-21  -32  -47   24    1    3   42 | -32

1417  4416  4137  3422  3987  8012
3454  3199  3702  2136  3782  5269
3474  3161  3684  2123  3763  5126
| 3161

 -35  -617  -545  -331  -641
-535   577   114   874  -693
| 577

5  8  2  3  3 | 8

256  765  451  162  554  313  611 | 765

78   6  14  76
 1  47  46  20
| 47

7844  6677  5652  2655  7058  6285 | 6677
---
[[145 197 155 107  19  34]
 [144  94  24 141 145  18]
 [144  87  13 150 146  12]] -> 144

[[148 206 218 209]
 [ 10  68 112 191]
 [ 17  96 136 162]] -> 17

[[74 36 18 29 17 30]
 [76 39 18 30 19 32]
 [49 48 45 46 45 45]] -> 49

[[  9   7  15  -7  23  24]
 [  6  10 -20  19 -13  -4]
 [ 19  26 -32  25  11  40]] -> 19

[[114 914 117 901 122 126 301]
 [558 444 557 437 552 542 499]
 [288 731 290 721 292 289 367]] -> 288

[[908 489 149 127 137 352]
 [411 427 654 634 647 751]
 [493 458 354 332 342 685]] -> 493

[[5130 8812 2084 2089 8678]
 [6487 2414 9346 9350 1918]
 [5825 8899 1908 2223 8607]] -> 5825
---
[ 581,  454, -416,  610, -635] >> 581

array([[ 178,  227, -201,   -8, -258, -301,  469],
       [   0,  334, -322,  242,  -18, -482, -389],
       [ 515,   13, -127,  437, -111, -382,  312]]) >> 178

array([[-240, -236, -176,    9,   65, -416, -150],
       [ 391,  324,   64,   89,  -21,  210,  111],
       [-194,  -98,  -40,  -19, -469,   40, -268]]) >> -240

array([[-142, -114,  -52,  576,   14,   45, -174],
       [  73,  355,   12,  -49,   14,   30,   37]]) >> -142

array([[  19,  137,  -59,  -32,  -81,   25,  -10],
       [  69, -470,  -74,  643,  324,   -7,  428]]) >> 19

array([[ -53,   16,   14, -254, -179],
       [ 232,  196,   77,  -47,  528]]) >> -53

[-285,  226, -561, -194,  492] >> -285
---
array([[-104,  -98, -560,  143, -448, -254,  253],
       [-514,  -73,  113,  522,  -94, -247,  253]]) --> 113

array([[ 114, -596, -133,  -88],
       [  22,  571,  232,  143],
       [ 169, -596,  -86,  -55]]) --> 232

array([[ 188, -126, -235,  412, -136, -384,  419],
       [ 340, -209, -370, -140,  636, -210,  352]]) --> -370

array([[ -28,   41,  -87,   18,  175,  158],
       [ -46, -352, -100,  551,   39, -173],
       [ -49,   26,  -28,    9,   91,  -12]]) --> -100

array([[ 174, -421,  211,  279, -424, -494],
       [-112,  529, -203, -225, -333,  -66],
       [  42,  153,  460, -385, -185,  -26]]) --> -203

array([[  15,   92,  285,   21],
       [ 155,  234,  155, -400],
       [  22,   -6,  141,  561]]) --> 155
---
[[-1.48, -2.25, -1.47, -1.16, 0.12, -0.51], [-0.98, -1.04, -1.53, 0.35, -0.73, 1.78], [-1.23, -1.50, -1.08, -0.55, -0.39, 0.44]] Answer: 0.44
[3.9, 13.2, 6.8, -16.2, -4.9, -13.8] Answer: -13.8
[-0.176, -0.161, -0.031, 0.124, -0.052] Answer: -0.052
[-0.87, 0.89, -0.44, 1.46, -1.40, 1.34] Answer: 1.34
[12.2, -9.6, -11.2, 0.2, 2.5, -0.8] Answer: -0.8
[-0.05, -0.01, 0.13, 0.06, -0.10] Answer: -0.10
---
array([[ 189, -177, -130,  -78, -207],
       [-132,  -89, -464,  -67, -267],
       [-270,  172,  217,  196,  195]]) -464, 217

array([[ 312,  126,  191,   46,   27,   61, -188],
       [ 155, -213,  215,   16,   27,   61, -188],
       [ -97,  222, -496,   16,   27,   61, -188]]) 16, 312

array([[-419,  -74, -258,   18,  126],
       [-227,  437,   69,  259, -481],
       [  -4,   96, -256,  -11,  163]]) 69, 437

array([[  -7,  -52,  100, -129,  -48],
       [ 268,  309,  -48, -361, -499],
       [ 485, -483,  140, -291,   50]]) -48, 485

[334, 383, 584, 449, 224, 187, 260] 449, 584

[539, -55, 283, 217, 250] 283, 539

[  16, -279,  -74, -138, -320,  460,  230] -138, 460

[-181, -504, -300,  250,  -88, -104, -549] 250, 250

[  67,  443,  314, -137, -563] 314, 443
---
  7   -5  -43  -19   -4  -36   13
  1  -26  -31  -10   -8   12   38
-28   19  -12   -5    3  -11   26
-> -36

 714   332  -564   289   134 -> 134

2  6  8  0
3  3  4  3
1  4  4  3
-> 1

405   31  901  963  704  504
946  459  747  647  396  737
-> 396

-20  -26   40  -19    0 -> -20

2998  7818  4987  6678  2773  5779 -> 2998

-21   13    1   11   -9  -29
  0   10   -5   -6  -35    1
  1    0  -19   -2   26  -15
-> -29
